Each path below is one point turned by a fixed rotation once a step. After each direction that follows a path, write how fast that rotation turns it, in deg/step (0 if it stays still).
Each turn is a multiple of 5 degrees from 10 to 175, or 0.
Path 1:
[ -4  -6  -4   4 -17  21   0  -1   2 -15  16 -14  14  22  21  20 -10 -24
  13  33  19  -6  -1 -10  -7  15  17  33  14  -5  16 -15  18  33   6  -3
   3  -6   2   1  23  12 -26]
[ -5  12  -1  -2 -24  30   6   1  -1 -22   4  -8   5  25  11  18 -11 -19
  19  24  28  -9   2  -2  -3  19  25  30  14   7   8 -16  14  27   5  -3
  12 -11  -1   0  19  29 -20]
[  3  -3  -6  -1 -19  35   2   6   7 -25   4 -19  20  18  17  19 -16 -19
  20  28  18  -7  -2   0 -13  15  19  33  13  20   1  -8  25  18  -2   0
   4  -8   8  -4  21  18 -25]
[ -4  -8  -6   8 -22  22   1  -2   4 -14  14 -23  14  19  21  18 -11 -22
  15  33  22 -11  -2  -9  -7  14  15  36  15  -1  12 -14  18  30   4  -3
   1  -3   3   0  24  10 -28]
[ -3   9   4  -1 -20  29   7  -2   0 -24   6  -9   7  25  11  18 -14 -21
  18  25  29  -9   2  -7  -5  22  20  29  14   3  10 -18  16  26   9  -6
  11  -6   1   0  21  25 -19]
[  4  -1  -1  -4 -20  35   5   7   4 -27   2 -17  15  19  12  20 -17 -19
  22  24  23 -11  -7   5 -12  18  21  28  11  18  -2 -11  20  20   1   0
   5  -7   6  -4  21  18 -24]
[ -3 -12  -5   3 -15  24   0   2   7 -17  15 -22  17  14  18  18 -14 -19
  14  33  18 -13  -4  -8  -9  10  16  34  13   3  13 -10  19  29   3  -1
  -1  -4   6  -4  25  10 -26]
[ -6   6  -1   0 -23  24   4  -3   0 -20   6 -11   9  25  15  17 -12 -21
  18  24  31 -10   2  -8  -6  20  21  27  14  -2  10 -20  15  31   7  -8
  12  -4  -1  -2  22  25 -19]
[  6   3  -3  -4 -21  36   5   6   5 -28   2 -13  15  21  11  21 -13 -20
  20  25  23  -9  -3   4 -11  16  22  30  12  16  -1 -10  21  18  -1  -3
  10  -8   6   0  19  23 -21]
[ -5 -11  -2   1 -21  25   0   4  10 -19  12 -21  20  14  20  19 -13 -22
  14  31  18 -14  -3  -3  -7  12  15  34  13   7   6  -8  21  26   1  -1
  -3  -5   6  -2  27  12 -27]
[ -8   3  -3   2 -21  22   3  -7   0 -16   7 -14  10  24  15  16 -14 -22
  15  27  28  -9   5 -11  -1  18  18  30  17  -3  16 -18  13  32   4  -8
  10  -4   0   0  21  20 -21]
[  3   5  -6  -4 -21  37   5   6   0 -28   0 -10  12  24  12  20 -12 -18
  22  25  25 -10   1   3 -10  20  22  32  13  10   2 -15  18  21   2  -2
   9 -10   6  -1  18  24 -19]
[ -1 -10  -3   0 -21  24   2   3  10 -20  11 -20  21  19  16  18 -14 -19
  16  29  18 -12  -3   1 -10  12  15  36  11  11   6 -10  22  26  -1   2
  -4  -6   8   0  27  14 -29]
[-6 11  0 -3  0 -2  5 -5 -2 -4 -4  0 -5  2 -7 -1 -8  3  1 -1  6 -1  6 -3
  3  2  3 -6  2  0  2  0 -5  0  4 -8  8  3 -2 -4  1  9  6]	115
[ -4  -4  -9   2   5  -2  -2  -8  -4   3   0  -2   2   0   9   1   0  -3
  -2   6   1  -3   1  -6  -1   1  -1   0   4 -11   8   0  -2   0   4  -6
   6   1   1  -3  -4 -11   1]	110
[-4  5  0 -7  0 -1  4 -4 -4  1 -2 -3  3  3 10 -4  2 10  5  9  0  2 -7 -6
  1  2 -1  4 -2  5 -2 -1 -2  5 -1 -3 -5 -9 -1 -3  1  5 -5]	0
Path 2:
[ 19  12 -43   6  15  14 -17   2  -1  30   7  23  -9  28  17   6  -1  -2
 -17  16  18   5   7  -9  -4 -15 -19 -29 -15  10  -1  16 -16  20 -10  -1
  22 -13   3 -17  19  -2   1]
[ 13   7 -37   6  14  17 -22  -1   0  27   0  21  -7  27  17   8   3   0
 -10  14  13   7   5 -12  -6 -10 -22 -30 -34  14   2  26 -23  13 -10  -1
  33  -4   7 -16  19  -4   5]
[  3   1 -47   0  14  15 -25   1   0  30  -9  15 -12  21  14  11   4  -4
  -9  16  12   6  -2 -13 -13  -6 -24 -17 -25  21   9  23 -17   9  -4  -2
  28  -4  12 -11  20  -5   8]
[  4   3 -51   2  19   9 -23   2   1  35  -3  18 -17  23  16  12  -4  -3
 -15  19   9   4  -1 -14 -15 -11 -21 -12  -7  19   2  14 -10  21  -5  -4
  22 -17   7 -15  22  -2   6]
[ 16  10 -45   6  16  11 -20  -1   2  31   9  18 -15  32  20   6  -1  -2
 -13  14  13   1   2 -13  -5 -19 -17 -22 -15  10  -3  17 -14  21  -9  -1
  26 -16   4 -15  22   1  -2]
[ 16  11 -35   8  11  15 -21  -4  -2  29   4  18 -14  31  18   3   2   5
  -7  11  12   4   5 -15  -4 -19 -21 -23 -32  10   3  21 -22  18  -6   5
  31  -7   8 -15  21  -1  -2]
[  5   2 -40   1   6  17 -25  -3  -1  31  -9   8 -15  20  19  10   6  -2
  -7  15   8   1  -1 -15 -17 -12 -20 -14 -27  17  10  23 -18  12  -2   3
  35  -2  15 -14  23  -2   5]
[  3   4 -51  -3  13   8 -22  -5  -3  35  -3  10 -19  25  12   8  -1  -1
 -10  18   6   2  -4 -13 -14 -17 -22  -8  -9  17   5  15 -12  21  -5  -2
  26  -9  13 -16  23  -3   5]
[ 15  12 -46   2  12   9 -20  -2  -2  34   9  14 -16  32  15   8  -2   0
 -14  16   8   1   1 -15  -7 -24 -20 -10  -9  10  -2  13 -13  26  -4  -1
  23 -14   8 -17  22  -1  -2]
[ 17  11 -34   6   5  13 -24  -6   0  28  12  13 -15  33  16   7   1   3
  -6  14   6   0   2 -17  -5 -23 -15 -19 -28   8   1  20 -19  18  -9   1
  30  -2   8 -18  20  -1  -1]
[  6   3 -35   2   7  20 -25  -4  -1  30  -3   9 -20  27  15   8   5   2
  -6  15   6  -2  -3 -17 -13 -13 -21 -11 -31  13   6  25 -19  15  -3  -1
  35   1  15 -16  22  -6   5]
[ -1   2 -45  -1   9  10 -24  -3  -4  37   0   6 -22  27  11  11   3  -1
 -10  18   5  -1  -6 -19 -17 -16 -22  -3 -13  17   5  20 -16  19  -1  -3
  25  -9  19 -20  23  -7   5]
[ 10   8 -45   1  10   6 -21  -3   0  37  11  10 -18  32  11   9  -1   1
 -14  19   1  -5  -2 -18  -6 -23 -16  -3  -7  12  -2  16 -14  27  -7  -6
  25 -13  12 -22  22  -3  -3]
[ 9  0  6 -1  6  3 -7  4 -6 -4 -1  8 -9  1 -4  1 -9 -4  5 -1 -1 -3 -7 -1
 -6  2  1  0  5 -1  0  4 -8 -1  3 -1 -4 -1 -2 -3  0  4  5]	0
[  1  -2   9   0  -4   5  -2   0   0  -4  -4  -1   1  -1   1  -2   5   3
   5  -4   2   1   2   0   0   3  -1  -6 -16  -1   3   7  -6  -7   1   4
   8   9   2   2  -1  -1   1]	85
Path 3:
[ 16 -20  -8  24 -19 -13 -17  35 -17  -9 -14  42   3  15 -19  29  25  -8
  22 -12  -7 -17  12  27 -13  12   3  -8   0  19  29 -25  -4  15  12   9
 -12 -16   4  17   0  -5   1]
[ 29 -15  -3  25  -6 -15 -25  43   0   0 -15  17  -8   7 -23   7  -7 -25
  20   6   0 -22   2  24 -12  -3  14   8   0  37  26 -27   2   4  35  -5
   8  -5  -7  13  -8  20 -13]
[ 23 -33  -8  27 -22 -20 -19  14 -16 -21 -15  46  -1  15 -21  18   6 -21
  16 -10  21 -18  -7  24 -15   0  19   4  23  30   5 -21   4   7   0  -3
   4   9  13   2  -2   1 -13]
[ 32 -10  -8  38 -21  -3 -11  28   0  -5 -11  26 -14   1 -16  33  10 -16
  47   0   4  -7   3  18 -18 -22  -3  12   1  30  10 -26  10  13  13   8
 -10   3   8   2   0   7  -3]
[ 35  -3  -6  13  -9 -10 -17  12 -17 -10 -16  31   2  15 -30  15   6 -36
  34  12 -13 -10 -25  29   2  -1  18  -2   5  45  14 -20   4   0  -3  -8
  -4   1   6  10  -6  18  12]
[ 32  -7  -1  20 -20 -23 -13   8  -9 -23  -5  19  11  13 -22  13  -3   2
  37   8   3   2  20  25 -26  -9  16   8   8  59  -2 -19   9   6  14   0
   5  13   3  -6 -16   7  13]
[ 39 -13 -19  27 -28  -4 -11  15 -11 -21 -11  39  12  21 -20  24  16   1
  32   4 -22  -3   9  12  -1   5   3   0   3  33   8 -14  -8  17   1  -1
 -21  10  -3  19   9   9  21]
[ 16  -2   7  15  -2 -16 -37  27 -15 -17  -4  25   6   6 -24  19  -8  -7
  34   4 -17  -6  19  29  -2   9  -1   0   6  39  30 -19  -2   3  22   8
 -12  -7  -9   9 -15  21  23]
[ 23 -23  -8  19 -19 -30 -15  17 -14 -10 -20  36  22  23 -34   9   5   6
   5 -11 -10 -24   9  14 -13  10  18  -2   7  39  12 -31  -7  13  17   1
   4   1  -3  21 -17  -1  -1]
[ 29 -24  -9  38 -23 -12 -28  36   7 -17 -10  29  -8   3 -22  20 -10 -13
  20  -8   5 -18  13  18 -12  11  -7  14  16  22  17 -22  -3  12  27   9
  -6  15 -14  12   6  14   2]
[  4 -24  -6  17 -10 -23 -27  29  -9  -6 -11  44  -7   5 -27  25  12 -19
  21 -19  -3 -12 -16  26  -3  -3   0  -6   9  27  27 -26  10  16   1   5
 -10 -10  11  10 -10   5  -4]
[ 40  -2  -3  31 -21 -22 -10  21   4  -3 -17  10  -9   5 -27   7   6 -24
  23   1  12 -20  -2  30 -27   2  11  -3  -5  45  11 -33  11  12  26   9
  11  -4   2   1 -10   1  -5]
[ 35 -28 -20  28 -26 -15 -19  21   1 -21  -9  43  -2  15 -20  15   4 -22
  20   7   2   3 -15  23 -10   0  18   0  16  36   4 -12  16   8  -5 -10
  -2  13   7   2   6  18  -1]
[ -5  -6   1   2   3  -1  -2   4  -3   4  -3   1  -6  -2  -4   2  -3  -4
  -3  -8   9 -12  -2  -4   2  -4  -3   5   4  -7   2  -4  -6  -1   5   2
   1   3   2   5  -1  -2  -9]	45
[ 1  6  2 -3  3  0  1 -9 -8 -1  0 -3  4  2 -5  5 -5  3  7  0 -4 -2  4 -6
  6 -5 -2  6  3  4 -5  0 -8 -3 -2  0 -5  9  0  4 -4  1  9]	35
[  0  -6  -7   4  -6   1   1  -5  -4  -3   4 -11   3   0  -7  -6   4  -6
  -1  -4   0   5   2  -1   2  -1  -9   2   2   4   4   0  -3  -2   4   0
   3  -9   7   1   3   3   2]	0
